In the rows, zero is written as 128.
The rows of R fall into a few groups, which share some directions, and each row is roughly a mix of its group's hidden directions.
R:
[[120 170 102 106 142 180 137 118 104 130 133]
 [106 153 110 106  97 102 118 110 149 101  89]
 [122 174 110 161 173 146 132 125 105 137 138]
 [116 147 107 129  77 147 120 115 126 103  85]
 [123 129  95 171  85 143 132 166 125 134 115]
 [138 132 106 136  96 103 127 121 117  74  92]
 [109 153  96 140 115 135 104 146 107 125 182]
 [145 105 132 131  98 134 126  87 138 110  75]
 [109 117 149 149 123  64 128 130 156 134 110]
 [177 166 118 116 107 109 131  95 142 146 120]
 [131 107 153 116 188 121 123 151 128 141 160]
 [141 157  91 179 102 108 114 121 120 113 134]
 [150 109 137 120 144  90 117 102 165 103  94]
 [140 126 105 149  80 147 123 131 128 127  74]
 [130 158 128 184 155 120 109 117 117 102 106]
 [150  84 164  98 139 117 133 157 122 145 153]
 [164 102 153  90 159 114 129 125 144 126 163]
 [106  66 152 144 153 132 116 147 115 127 115]
 [136 103 161  97 185 120 127 126 129 138 149]
 [153  84 131 152 136  99 118 153 154 131 162]
 [118 166 100 156  88 143 140  97 118 129 105]
 [133 145 108 137  85 146 126 111 112 102  79]
 [132 136 129 131 140 108 123 162 133 138 197]
 [150 153 118 124  71 109 120  96 147 124 145]
 [108 120 159 130 139  67 128 136 157 142 111]
 [155 107 146 135 182 126 133 150 117 166 136]
 [124 165 109 125  89 156 129 121 109 102  90]
 [ 97 106 160  97 112  89 124 108 156 127 141]
 [ 89  96 154 106 132 119 106 140 108 126  85]
 [120  94 126 117 144 129 134 121 150  78  84]
 [109 134 109 167  95 158 141 119 104 144  92]
 [150  99 135 166 166 118 110 152 130 111 161]
 [116 175 129 114 109 128 128  83 139 134  89]
 [143 104 139 114 102 107 125  91 159 106  88]
 [153 151  80 149 152 156 133 156 122 120 150]
 [118 146 105 109 116 176 115 117 123 131 178]
 [152  94 134 102 137 161 137 127 107 127 178]
 [159  85 140 127 140 137 133 169 132 139 168]
 [152  89 155 113 163 111 114 151 130 122 163]
 [145 123 120 106 129 172 121 128 105 103 179]
 [129 165 106 112 106 125 132 105 121  93  81]
 [136  91 145 131 137  81 119 142 161 109 157]
 [110 158 108 105  95 161 144 108 110 133  92]
 [130 141  94 167  73 146 137 138 118 135 116]
 [102 143 120 131  71 144 115  99 122 100 109]
 [110 132 145 145 113  82 132 137 143 155  80]
 [117 154 111 128  82 159 124 110 117 104  91]
 [122 168 113  98  99 121 140 142 129 149 175]
 [108 153 106 118  86 124 113 115 115  78 114]
 [139 101 135 125 175 103 132 152 149 154 163]
 [118 124 149 144 126  85 133 132 142 147  70]
 [ 88 125 153 111 118  85 115 108 162 121 147]
 [ 95 152 121 102  99 122 121 102 144  98  88]
 [109 149 125 128  82 140 123 106 125 115  74]
 [152  80 148 115 125 157 121 120 114 141 171]
 [126 108 165  91 170 100 105 120 126 112 136]
 [165 125 126 147 129 122 131 158 128 135 191]
 [124 103 140 168 176 108 114 153 124 119 152]
 [ 93 136 117 112  91 169 133 112 107 127  93]
 [122 146 106 132  79 148 132 116 130 101  83]
 [139 106 163 106 183 119 124 111 116 137 153]
 [106 132 153 167 124 141 111  87 137 105  92]
 [138  76 137 151 166 107 109 146 138 104 135]
 [102 158 104 148  88 127 122 105 108 128  89]
 [ 86 150 117 118 104 145 116  95 116 123  85]
 [106 137 107 122  85 172 132 111 102 121 100]
 [149  97 121  89 126 161 146 142 117 147 168]
 [110 171 106 131  78 133 131 100 121 122 104]
 [110 185 115 106 103 124 130 104 122  99 112]
 [155 166  96 143  90 108 124  96 124 121 143]
 [117 149 118 124  92 152 125 113 114 103  73]
 [146 161  80 146  84 112 131 112 135 135 123]
 [ 94 161 116 103  98 109 115  99 137  92 125]
 [109 167  97 167 112 107 123 118 141  99 107]
 [120 170  93  98  86 146 143 113 120 126 120]
 [119  94 181 106 114 105 120 113 133 144 100]
 [131 169 120 122 150 160 151 143  79 142 126]
 [126 154 104 137  63 145 137 119 109 140 118]
 [126 146 106 120 117 175 113 122 111 112 180]
 [150  84 154 152 162 130 140 150 122 156 147]
 [117 164 105 140  91 172 128 105 110 113 115]
 [143 110 157 100 182 113 123 129 145 118 157]
 [140 126 148  65 132 102 122  91 129 129 132]
 [156 131 122 152 127 121 119 154 125 133 195]
 [158 135 123 136 118 123 121 154 131 139 196]
 [145  90 167 112 178 136 134 127 138 122 147]
 [109 133 114 126  81 119 107 107 127  95  86]
 [ 88 165 110  93 108 139 139 108 123 128  97]
 [ 96  97 143 130 172 125 127 171 119 130 151]
 [ 96 147 123 111  90 110 114  96 137  94 100]
 [149 123 161  98 175 124 133 106 137 122 164]
 [135 111 111 168 105  87 115 150 166 128 120]
 [152 129 125 144 144 158 143 137 100 124 187]
 [102 186 111  98 109 124 151 111 136 123 119]
 [132  79 163 123 104 101 111 122 155 133 106]
 [132 157  87 110 124 167 137 129 113  98 160]
 [111 177 101 125  96 120 132  92 131 126 100]
 [135 142 133 126 161 129 142 156 138 173 175]
 [104 136 138 139 112  89 132 116 148 137  70]
 [ 81 118  95 103 139 131  85 141 106 125 124]
 [110 147 121  97  87 151 145 137 101 168 138]
 [128 110 166  92 176 109 112 130 125 123 153]
 [125  96 170 105 185 127 124 124 129 125 134]
 [115 157  98 157  74 148 137 125 117 131 108]
 [111 169 102 133  81 132 133 100 123 127  99]
 [125  94 148 124  93 112 109 102 138  85 152]
 [114 158 113 124  75 144 141  95 122 126  97]
 [116 157 106 122  82 126 122 108 127  95  90]
 [119  88 169  93  98 102 120 118 145 127 120]
 [146 122 112 111 103 179 121 136 104 122 170]
 [151 137 101 150 168 143 120 148 129 113 176]
 [110 149 162  75 125 140 142 130  95 137 108]
 [140 135 152 125 177 122 143 144 119 163 168]
 [140  86 147 132 174 116 123 148 138 160 151]
 [120 171 104  92  85 133 153 126 130 132 146]
 [141  84 144 122 170 120 121 169 134 139 150]
 [113 155 109 127  80 151 122 121 119 100  89]
 [128  86 138 128 140 139 130 113 118 128  63]
 [126 109 160 105 184 101 105 130 120 124 146]
 [145 128 129 145  84 140 120 131  98 170 163]
 [113 145 104 129  76 162 116 119 125 108  95]
 [111 168 101 113  80 149 125 103 114 130 117]
 [158  96 146 125 169 114 119 151 129 131 172]
 [110 121 146 145 158  70 139 123 155 145 114]
 [100 141 138 114 106 115 122 114 129 101  67]
 [166 104 145 108 139  99 143 111 163 121  93]
 [116 177 101 109  96 152 135 103 119 125 104]
 [101 147 101 122  71 136 111 116 142 103 114]
 [136 186 117 127 105 115 146 127 131 143 170]
 [166 120 132 102 151  98 118 140 146 126 178]
 [109  95 129 115 168 127 124 127 137 100  77]
 [117 121 114 141  72 140 117 111 136 113  82]
 [114 136 136 115 111 106 101 137 143  79 172]
 [130  88 165 112 132  85 117 127 161 114 122]
 [147  84 152 134 171  96 117 148 142 137 138]
 [114 148 112 130  79 147 122 122 126 113  76]
 [133 171 105 144  78 137 134  98 108 131 134]
 [151  82 148 142 171 104 127 135 126 145 154]
 [125 137 116 146  75 157 129 121 111 105  90]
 [128 175 127 122  98 125 134 133 134 147 184]
 [131 188 119 117  97 120 134 117 128 154 159]
 [165  94 137 153 163 124 143 160 115 143 150]
 [139  93 119 118  72 147 114 132 133 127 165]
 [153 165  86 140  84 128 143 114 143 132 138]
 [122 115 165 132 164 129 134 142 118 158 178]
 [143  88 151 151 177 103 118 148 138 124 137]
 [127 134 106  99 107 177 129 107 111 106 163]
 [156  93 153 151 165 119 131 135 108 150 162]
 [ 98 131 162 116 151 119 112  91 122  92  99]
 [138  81 129 129 133 153 122 118 133  96  78]
 [149  80 148 125 144 143 134 172 133 137 158]
 [123  87 156 140 124  82 116 128 161 142 147]
 [141  92 158 113 180 133 133 146 130 142 156]
 [137 158  94 129  72 120 133  98 122 136 112]
 [121 143 116  84 110 163 123 129 118 104 173]
 [116 109 144 151  64 115 106 108 125 114 131]
 [114 187  88 118 137 151 134 136 131 121 106]
 [145 167 124 109  77 124 149  95 142 136 121]
 [148 113 120 114  91 173 110 124 111 100 158]
 [131 102 173 109 165 133 118 146 112 125 167]
 [155 141 127 131 165 113 145 140 121 143 187]
 [140 129 143 125 175 120 131 144 126 171 170]
 [113 156 131 127  92 161 127 103 102 106  90]
 [117 154 125 101 126  96 119 109 129 103  73]
 [144 125 134 119 180 106 135 142 136 151 175]
 [ 93 139 135 113  94 121 115 100 135 103  81]
 [102 102 149 112  87  93 120 113 161 142 116]
 [108 124 157 142 126  99 129  93 134 133  73]]

Here is one row of each group, with its name. Which group are the others in?
[159 110 150 141 176 121 147 140 122 165 150]
G
[155 155 118 115  68 130 143  99 142 126 131]
T
[135 118  96 170  85 150 140 152 118 149 114]
F
[148 119  99 120 142 151 135 149 128 129 191]
L

[124 166 110 100 115  88 123 130 150 129 171]
T
[106 111 129 152 165 177 122 149 106 109 114]
T
[138 153  89 164  78 141 142 129 139 122 121]
F
[121 160 128 136 130 121 123 153 125 144 195]
T
[114 145 142 146 151  68 135 151 144 133 102]
L
[146  93 157 127 177 122 118 149 129 121 163]
F
[166 100 133 153 132 106 120 148 142 117 178]
T
[143 142 135  72 102  95 112 110 139 109 141]
F
[112 176 105 157 155 132 141 123 122 152  94]
L
[108 164  96 126  96 141 121 136  96 146 164]
T
[125 175  98 123 120 170 142 132  97 130 104]
L
